In the rows, zero is written as 128.
First come named turns, each shown by rows before and after it. For each pair of rows after them, which turns, in which order, take the first row to the second? The first pair is done for you.
terob (before -> after):
[129 125 127 145 139 106 114 161 114 138 143 119 121 128 111 139 120 133
 111 135 122 146 118 107 150 118 135 129 133 124 139 131 160 129  98]  ->  [132 109 131 152 143 102 110 146 111 130 134 114 117 128 109 141 128 135
 112 140 119 144 127 117 137 120 142 147 139 104 129 130 165 120  95]
[127 120 145 119 125 142 124 105 133 100 137 152 132 145 123 124 150 121
 148 141 125 150 164 133 111 163 143 137 130 116 142 134 131 147 120]  ->  [131 143 132 115 114 149 125 139 141 125 152 153 133 124 116 132 126 121
 130 136 137 153 136 108 150 145 132 108 120 164 154 144 129 165 125]
[107 138 117 135 121 140 140 165 112 123 139 119  94  77 144 149 121 103
 136 104 129 130 117  67 130 122 152 113  97 135 119 141 134 118 103]  ->  [110 118 122 143 125 129 133 149 101 114 122 112  94  73 142 149 127 113
 130 103 128 122 126  77 116 118 153 135 103 109  97 139 144 101 104]
[138 110 109 143 136  93 120 128 121 132 113  96 119 102 130 130 109 148
 107 127 137  95  94 145 141  94 112 149 129 127  80 132 121  79 131]  ->  [132  97 140 130 132 109 126  95 123 106  99 117 121 143 151 119 149 118
 142 145 111 117 134 172  95 133 134 162 137  83 109 129 113  87 121]
pifig (before -> after):
[145 134 116 106 156 112 116 127 131 163 125 152 125 125 165 116 116 139
 100  95  90 104 129 181 115  76 135 116 126 110 125 101 129 174 136]  ->  [143 139 115 103 148 115 119 137 130 162 127 159 126 125 166 120 114 130
  98  97  91 113 120 171 126  76 132 106 122 129 141 103 124 182 139]
[109 103 136 137 178 122 151 143 101 122  93 140 136 134 138 173 132 147
 133 158  96 177 128 121  88 152 139 170 127  96 170 106 180  97 113]  ->  [108 124 136 133 171 128 152 159 103 125 100 144 137 136 137 181 131 130
 126 161 100 197 123 108 107 157 137 150 125 123 195 112 182 111 115]
[ 88 140 121 127 127 134 129 136 127 106 143 109 115 122 139 127  97 147
 159 146 140 100 113 121 114 124 114 162 135 119  92 144 108 116 144]  ->  [113 134 118 156 137 125 127 125 103 115 140 122 120 139 118 130 114 154
 145 127 121 119 138 112 105 121 115 168 140  89  70 121 135 137 134]
Virur (before -> after):
[143 165 120 142 142 120 158 126 134 135 127 143 132 109 110 140  88 137
  91 109 102 115 120 101 145 111 124  93 113 198 127 126 129 138 132]  ->  [149 168 122 129 139 123 161 122 134 132 124 150 137 117 122 143  98 130
 102 102  96 117 121 103 143 118 123  82 117 193 135 127 125 140 133]
[111 138 130  97 106 134 139 121 161 126 123 119 119  84 137 127  93 139
 109 118 147  90  83 136 135 103 129 126 141 142  95 133 131  88 135]  ->  [118 153 135  77 109 145 146 119 168 127 124 129 135 104 146 120 113 132
 122 101 135  88  89 140 131 115 133 103 149 137 105 130 123  98 128]
[119 132 161 125 129 124 165 156 144 113 110 127  85 127 141 143 158  85
 114 159 144 154  88 138 151 139 111 108 143 138 144 134 136 115 147]  ->  [115 128 151 137 124 116 165 159 142 114 119 118  77 110 132 148 139  97
 103 167 161 146  76 130 158 128 108 124 131 143 130 141 140 105 147]
[ 92 133 144 133 142 144 130 125 122 104 148 135 105 114 119 157 127 156
 117 165 143 128 134 130 115 140 134 167 102 115 137 114 138 117 109]  ->  [ 94 135 131 129 145 155 132 127 124 105 152 135 108 111 120 147 122 169
 121 150 147 112 131 130 120 130 133 165 103 120 124 119 132 117 112]
fum (before -> after):
[111 109 138 133 131 123 123 113 150 126 129 126 106 125 135 141 131  89
 114 168 116 147 122 138 108 163 122 111 127 116 149 124 131 124 113]  ->  [114 102 137 141 129 119 115 110 143 120 129 124 105 120 130 144 123  97
 113 170 117 148 120 141 101 158 118 123 125 108 142 119 134 121 113]
[132 120 108 119 125 164 117 163 156 138 141 139 124 109 105 120  94 140
 140 112 139 112 146 100 157 126 123 110 108 153 132 132 141 175 121]  ->  [133 125 108 108 127 153 121 172 159 140 130 121 114  98 125 126  92 139
 136 118 145 104 122 115 165 125 117 104 112 158 138 134 127 148 133]
[105 121 121 128 120 138 148 134 111 127 140 111  97 121 138 141 103 135
 153 152 124 114 130 119 118 119 125 114 127 127 121 142 136 114 121]  ->  [107 126 124 132 115 149 148 131 112 123 151 116 106 130 131 139 106 134
 159 146 121 122 146 115 114 126 128 118 124 120 126 138 139 134 114]
Then:
(2 to 3 turns a pair)
[133 109 155 112 133  89 123 118 130 138  94 111 109 119 146 122 157  95
 121 133 145 153 111 152 127 144 136 136 133 132 133 143 148 118 136]  ->  [129 114 153 139 117 122 126 115 131 125 129 147 131 129 108 116 140 108
 130 131 139 171 157 114 128 145 142 146 118 134 132 143 164 175 118] : Virur, fum, terob
[102 118 140 125 130 107 118 138 139 129 127 121 118 119 144 140 121 111
 124 174 176 119 108 107 131 124 154 151 118 174 116 132 126 108 123]  ->  [108 138 138  86 137 136 132 136 158 133 127 142 138 140 154 120 143 123
 153 128 159 101 114 123 124 119 152 124 131 173 116 128 103 123 129] : Virur, Virur, Virur
[141 121 126 147 134 101 116 163 116 139 127 111 109  89 125 114 109 140
 109 140 131 124 127 136 145 124 119 112 115 142 119 120 126 100 149]  ->  [114 119 131 139 113 123 128 158 136 116 141 124 116  94 117 107  95 148
 129 157 135 115 134 133 145 124 124 128 108 150 125 142 105 112 142] : fum, pifig, pifig
[142 103 148 152 135 147  96  91 151 113 123 117 131 138 136 121 140 155
 105 126 157 121 148 138 131 115 135 191 108  97 106  91 143 127 131]  ->  [135 129 149 141 127 145  92 137 167 128 130 109 124 116 146 139 109 131
  81 143 173 138 106 121 174 117 126 153  99 167 149 107 134 129 143] : pifig, pifig, fum
[119 137 155  92 113 152 137 118 140  92 135 156 139 162 123 117 163 117
 153 105 123 110 147 120  90 125 144 129 135  89 135 132 117 131 145]  ->  [110 149 139  77 109 158 145 137 157  93 145 144 137 146 130 108 142 129
 155  99 138  92 126 119 106 105 137 123 127 118 132 145  96 124 152] : terob, pifig
[154 120 133 147 149  92 109 138 120 148 116 109 127 107 141 151 130 109
  86 153 132 145 101 121 130 127 111 109 119 136 126 113 152 110 135]  ->  [140 116 149 125 140  97 114 136 129 135 104 101 121 115 152 145 135  95
 105 170 134 145  94 135 124 140 124 112 124 143 147 126 133  99 135] : terob, pifig, pifig
[ 72 138 158 149 161 131 111 111 144 137 116 106 102 156 126 157 137 113
 157 168 134 167 126 167 102 162 138 145 174 119 144 179  93  88 138]  ->  [ 70 155 152 149 151 157 117 128 156 140 143 129 117 157 113 160 124 108
 153 170 139 184 132 137 119 162 137 123 159 147 169 183  91 126 133] : fum, terob
[119 118 110 110 123  91 141 171 127 104 123  98  81 112 175 147  80 139
  97 164 163 132 127 137 152 125 141 141  96 168 134 136 124  89 144]  ->  [106 106 134  94 122 105 143 143 126  87 110 115  82 143 185 135 112 113
 126 177 146 147 155 161 119 158 159 156 106 129 151 133 114  98 138] : terob, terob
[112  98 147 144  93 134 118 147 121 112 116  97  89  76 110 139 103 110
 113 189 173 114 117 115 153 133 121 137 102 154 127 156 125 100 126]  ->  [121  96 174 150 101 146 118 116 109 100 110 135 106 128 106 131 150  81
 132 191 131 149 172 122 117 170 143 142 112 108 155 134 133 134 119] : terob, pifig, terob
[110 156 155 112  87 118 148 141 167 122 126 127 150 157 129 123 122 129
 135 130 109 114 108 124 152 135 155 128 161 148 123 152 118  97 162]  ->  [121 137 145 133 103  99 138 124 150 122 119 118 151 146 124 121 121 153
 128 110 103 101 116 129 142 121 147 151 165 119  80 139 135  88 163] : terob, pifig
[ 89 138 125 101 107 171 151 133 157  84 173 159 135 155 150 130 124 141
 171 143 126 133 154 128 114 140 150 151 119 130 153 151 111 148 130]  ->  [ 84 125 133 122 102 153 139 136 145  78 171 147 123 143 144 139 113 124
 153 173 131 156 148 119 111 144 151 172 117 126 164 149 124 133 132] : Virur, Virur
[112 129 112 102 120 136 124 128 148 118 145 127 129 122 129 125 106 145
 157 130 147  97 117 131 142 126 122 131 125 141 118 144 104 111 126]  ->  [113 136 130  93 123 138 125 125 149 116 136 140 135 143 143 123 130 118
 164 137 133 116 125 141 133 154 129 120 131 142 149 138 102 122 128] : Virur, Virur
